Each row has a name. Each piece below is followed by the name of the row it came from. Each question is about the rows just above it.

k_821: [ -68   55  -16   75  -13  -11  -94   30  -48   18   26   58  -31  -14
  -48  -15   57   53  -45    3   -7   -6  -53  -31   11  -64   11  -28
    4  -11   32   25    6    9   10  -66  -48    3    7  -26  -32    8
   10   -3   24  -21 -107  -11  -14   14  -86  -78  -31  107   51   14
    4  -30]
k_870: [ -70   56  -17   76  -14  -16  -90   26  -48   19   20   56  -27  -11
  -47  -14   56   53  -42    6  -10   -5  -57  -30   11  -63   13  -32
    3  -11   32   24   11    8    5  -66  -47   -1    7  -26  -27    8
    6   -1   23  -34 -107  -13   22    1  -94  -80  -29  108   51   11
   33  -37]
k_537: [ 67 -53  17 -58  15  19  85 -25  41 -17   2 -52  27  12  36  16 -42 -49
  40  -8  12   5  53  29  -8  61 -11  31  -2   9 -25 -25 -12  -8  -3  62
  46   1 -10  22  26 -11  -6  -2 -22  27  79   6  -5 -13  77  55  33 -74
 -38 -15  -9  29]
k_441: [ 16 -18  -2 -11 -12 -38  80 -50  36 -17 -51 -56  31  27  17  -2 -39 -29
  49  21 -14   8   5  29   3  62   4 -11  -9  28  -6 -34  17 -19 -34  62
  18 -24  10  17  60  -5 -20   7 -27 -27  77  18  29 -11  59  44  39 -70
 -36 -16  14   9]
k_679: [ -9  17   1  52 -18 -23  37 -51  36  -9 -52 -23   0   3 -39  -9 -27  -4
  35  18 -16   1 -15  26  -5  57  12 -31  -5  41  -8 -34  15  -7 -33  57
   8 -16   9  19  51 -11 -20   7 -16 -33  59   7  29 -16  22 -12  38 -40
 -26 -15  32  -3]
k_369: [ -68   55  -16   75  -13  -11  -94   30  -48   18   26   58  -31  -14
  -48  -15   57   53  -45    3   -7   -6  -53  -31   11  -64   11  -28
    4  -11   32   27    6    9   10  -66  -48    3    7  -26  -32    8
   10   -3   24  -21 -107  -11  -14   14  -86  -78  -31  107   51   14
    4  -30]
k_965: [ -36   30   -2   16    7   28  -94   48  -47   20   39   64  -34  -29
  -18   -2   54   40  -54  -17   10   -8  -22  -31    5  -65   -1    3
    8  -24   21   28  -13   19   30  -67  -31   20  -10  -24  -56    7
   17   -6   30   23 -106  -16  -24   13  -76  -62  -35  104   50   15
  -10  -16]
k_564: [ 43 -28  13 -48  -2  -1  80 -47  41 -18 -48 -48  20  10  24   6 -41 -34
  46   6  -3   3  28  29  -8  61  -1   2  -6  30 -25 -33   2 -11 -23  62
  36 -11   1  22  48 -11 -16   5 -24  -1  78   8  27 -18  66  51  38 -72
 -37 -16  15  18]
k_80: [ -70   56  -17   76  -14  -16  -90   26  -48   19   20   56  -27  -11
  -47  -14   56   53  -42    6  -10   -5  -57  -30   11  -63   13  -32
    3  -11   32   24   11    8    5  -66  -47   -1    7  -26  -27    8
    6    4   23  -25 -107   -8   -8   14  -84  -78  -30  106   51   13
    7  -30]
which: [54 40]	k_965
which: [ -70   56  -17   76  -14  -16  -90   26  -48   19   20   56  -27  -11
  -47  -14   56   53  -42    6  -10   -5  -57  -30   11  -63   13  -32
    3  -11   32   24   11    8    5  -66  -47   -1    7  -26  -27    8
    6    4   23  -25 -107   -8   -8   14  -84  -78  -30  106   51   13
    7  -30]	k_80

k_449: [  5 -54  39  30  18  10 -12 -45  -3   1  36 -53 -52  30 -35 -13  59 -44
 -96 -21 -26 -23 -86   8  69 -54 -51  19  17  40 -43   9  70  -1 -73  -2
  70 -23   6   7 -33  -2 -21  18  49  46 -72  29 -21 -33]
k_69: [-54 -38  36 -11 -31  38  17 -34  -2  46 -59  11  24  26 -52  -7  17  -9
 -52   1 -48  16 -40  41 -43 -32  44   0 -22  36 -43  -6  23  25  13  29
  -6  40 -16 -26 -37 -31  14 -26  10 -59   7  -7  31 -49]
k_310: [ 59 -44 -96 -21 -26 -23 -83   8 -41  41 -43 -32  24  22 -48  -7  15  -7
 -47  -1 -43  17 -36  40 -44 -30  42  -2 -20  33 -42  -7  21  23  12  28
  -9  40 -14 -25 -36 -31  11 -26   9 -56   6  -8  29 -48]
k_594: [ 39 -24  17 -45 -27 -20   9   7  15 -52  22  -5 -17 -31  -3  -6  22  11
 -17 -44  34  20   4  34 -29 -25 -40 -18  26  11 -46 -34  22 -30 -37  19
 -20  35  31  -6 -36 -27 -44  -6  23  27 -48  -7 -24 -46]
which: [-52  -7  17  -9 -52   1 -48  16 -40  41 -43 -32]	k_69
which: [ 59 -44 -96 -21 -26 -23 -86   8]	k_449
which: [-48  16 -40  41]	k_69
which: [-30  42  -2 -20  33 -42  -7]	k_310
Which row holds [ 19 -20  35  31  -6 -36 -27]?	k_594
Where do [-34  22 -30 -37  19 -20  35  31  -6 -36] appear?	k_594
which: [23 12 28 -9]	k_310

k_56: [-36  11  59  29  12  85 -37   9]
k_452: [-30 -33  43 -48  60  72   0 -57]
k_344: [ 30  10 -33  71  75 -62   9 -26]
k_941: [ -4 -27 -28 -67  36 -62   9 -20]
which: [-33  43]	k_452
which: [ 11  59  29  12  85 -37   9]	k_56
which: [30 10]	k_344
which: [ -4 -27 -28 -67  36 -62   9 -20]	k_941
[ 10 -33] is in which row?	k_344

k_695: [  4 -13 -31  22  26   3  41  52  54]
k_850: [  5 -14 -35  21   8   3  42  28  80]
k_520: [  5 -14 -35  21   8   3  42  46  52]
k_108: [ 20   8   3  42  28 -28  43  35  27]
which: [21  8  3 42 28]	k_850
which: [  5 -14 -35  21   8   3  42  28  80]	k_850
Which row holds [26  3]?	k_695
which: [ 42  28 -28]	k_108
[ 3 42 46] is in which row?	k_520
which: [22 26  3]	k_695

k_383: [-35  28  27   5  -1 -38 -33]
k_617: [ -8 -32  84 -41 -35  26  27]
k_346: [-36  22 -44  34  38  28  17]
k_968: [-34 -30 -79 -37 -34  30  24]
k_779: [-83 -38 -34 -23 -18  34  21]
k_465: [ 10 -24 -83 -41 -34 -23 -18]
k_63: [ 41  35  19  37  31 -29 -23]
k_849: [-31 -25  33 -27 -32  35  34]
k_332: [ 35  14  31  11  11 -33 -24]
k_491: [ 37 -21 -52 -30 -28 -30 -23]
k_182: [ 18  33 -16  46  41 -29 -29]
which: [-83 -41 -34 -23 -18]	k_465
[ 31 -29] is in which row?	k_63
The row with [-35  26  27] is	k_617
Where do [ 33 -16  46  41] appear?	k_182
The row with [ -1 -38] is	k_383
which: [-32  84 -41 -35]	k_617

k_515: [-27  -8  57 -94   9 -36 -50 -41  23  20 -24 -39  -5  22  28  17 -38  46
  20 -28 -46 -30  18]
k_403: [ 35  -1 -32 -13  36  -7  48  49 -24 -17  31  38 -40 -24 -21   1  35 -16
 -24  31  47  40 -14]
k_92: [ 19   3 -59  42   8 -85   6  10  37  28  13  24  35  28  28   9  25 -78
  51  10   8   8  44]
k_109: [ 31 -10   8 -32  28  25  44  40 -36 -25  22  32 -24 -32 -31 -16  35   1
 -43  27  45  24 -32]
k_27: [ -7 -12  57 -39 -23  89 -12 -12 -45 -34 -16 -13  -2 -27 -44 -23 -10  63
 -42  -5 -12 -27 -45]
k_508: [-35   4  47  -5 -30  61 -45 -40  -6  -5 -28 -38   6   3   1  -5 -35  64
 -13 -29 -39 -37 -13]
k_920: [ 35 -11  20 -43  14  56  27  29 -43 -33  17  33 -30 -39 -39 -18  32  26
 -53  22  32  18 -44]
k_704: [  9 -27  57 -36  -8 -94  17  24 -15 -26  -3  12  90  16 -37 -39  12 -40
   2 -13  37 -12 -28]
k_189: [ -2 -19  72 -56 -35 -48 -13  -6 -11 -29 -26  -9  89  20 -38 -41  -7 -10
 -15 -33   8 -49 -47]
k_212: [ 17  16 -42   6  40  99  30  29 -17   5  24  17 -97 -34   8  25   1 -43
  27  45  35  24   1]
Which row holds [ 35   1 -43  27  45  24]?	k_109
which: [  9 -27  57 -36  -8 -94]	k_704
which: [ -5 -12]	k_27

k_636: [-65 -60  42 -82  84 -25 -41  57 -58 -18 -32  69 -93  47 -83 -44  39  99
 -12 -53 -32 -56  55  81]
k_544: [-44  39  99 -12 -53 -90 -17   9 -48 -91   1 -35 -40 -85 -10  38  15 -83
  89 -17 102  68 -58 -96]
k_654: [ 42 -18 -25 -58  57 -82 -41  84 -65 -60 -32  69 -93  47 -83 -44  39  99
 -12 -53 -91 -17   9 -81]
[ 42 -18 -25 -58  57 -82 -41  84 -65 -60 -32  69 -93  47 -83 -44  39  99
 -12 -53 -91 -17   9 -81] is in which row?	k_654
Which row holds [-65 -60  42 -82  84 -25 -41  57 -58 -18]?	k_636
The row with [-44  39  99 -12 -53 -90 -17   9 -48 -91   1 -35 -40 -85 -10  38  15 -83
  89 -17 102  68 -58 -96] is	k_544
Which row holds [-44  39  99 -12 -53 -91 -17   9]?	k_654
Where do [-56  55] appear?	k_636
Which row holds [-91   1 -35 -40 -85 -10]?	k_544

k_330: [-20 -51  -3  -1  94 -27  -6  25 -14]
k_883: [  2  16 -21 -12 -56  -5  12 -24 -61]
k_494: [ 10  32 -10  14 -66  11 -15   7  12]
k_43: [  8 -19 -14 -18 -54  40  30 -48 -12]
k_470: [ 12  44  19  -8 -61 -56  12 -24  -5]
k_734: [-42  49  32  -8 -25   5  12  30   6]
k_439: [ -3  -9  48 -23  24 -35 -11  51  -9]
which: [ 32 -10  14 -66  11 -15]	k_494
The row with [-10  14 -66  11 -15   7  12] is	k_494
Which row holds [-61 -56  12 -24  -5]?	k_470

k_149: [ 44   0   3  -2   9   1   1  -1  51   1 -14]
k_733: [ 74   0   1  -1   9   1  -7  -1  89 -38  -9]
k_340: [  8  -1  -7   1  59  -1  -7  -1  59 -35 -10]
k_321: [ 44   0   3  -2   9   1   1  -1  51 -13  -1]
k_815: [ 27   0   1  -1   9  -1  -7   1  59 -35 -10]
which: [ 74   0   1  -1   9   1  -7  -1  89 -38  -9]	k_733
Which row holds [ 9 -1 -7  1 59]?	k_815

k_536: [-40  12   2 -42  19 -19  35 -87  -8   0   6 -33 -30  42  40 -35  -5 -24
 -27  24 -35  53  27  23 -14  -6   4 -11 -27]
k_378: [-31  20   4 -41  14 -19  35 -86  -7  -4   7 -33 -28  46  39 -34  -4 -26
 -24  26 -34  56  20  23 -12  -6   4  -6 -29]
k_683: [-31  20   4 -41  14 -19  35 -86  -7  -4   7 -33 -28  46  39 -34  -4 -20
   2  29   0  62 -18  11  18   4  -4  47 -25]
k_264: [ 50  -9 -12  34   0   9 -42  71  18 -61 -11  31   1 -71 -39  12  11  24
   9 -30  17 -66   3 -18  -6   0   1 -26  27]
k_208: [-34 -22  17  17 -32  20   8  41  22 -60   7   7  52  41  -4  47 -12   5
  32   5  37  15 -47 -12  36  12  -8  68   6]
k_297: [-55  -9  20  -8 -21   7  33 -17  18 -61  13 -16  34  72  20  26 -15 -10
  15  23  15  50 -33   4  30   6  -6  63 -13]
k_869: [ 37  23 -18 -15  31 -17 -11 -37 -22  61  -8  -6 -53 -45   4 -48  12  -3
 -31  -7 -35 -16  48  12 -37 -14   8 -68  -4]
Where do [-39  12] appear?	k_264
Where do [-55  -9  20  -8 -21   7  33 -17  18 -61  13 -16  34  72  20  26 -15 -10
  15  23  15  50 -33   4  30   6  -6  63 -13] appear?	k_297
which: [ 17 -32  20   8  41  22 -60   7   7  52  41]	k_208
which: [ 5 32  5 37]	k_208
Which row holds [-34 -22  17  17 -32  20]?	k_208
which: [-34 -22  17  17 -32  20   8  41  22 -60   7]	k_208

k_609: [ 51   1  -2  -1  28   1 -53  -7  -2  -3   0  51  42   0  -5 -37]
k_765: [ 49  -6 -45  48  -3  -4   0 -45  -2 -60   0  51   1  -1  -4 -11]
k_57: [ -3  51  -5  -1  28   1 -53  -7  -2  -3   0  51   8   0  -5 -37]
which: [ 51   1  -2  -1  28   1 -53  -7  -2  -3   0  51  42   0  -5 -37]	k_609
which: [ -2 -60   0  51   1  -1  -4 -11]	k_765
Where do [51  1 -1] appear?	k_765
Which row holds [ -2  -1  28   1 -53  -7  -2]?	k_609

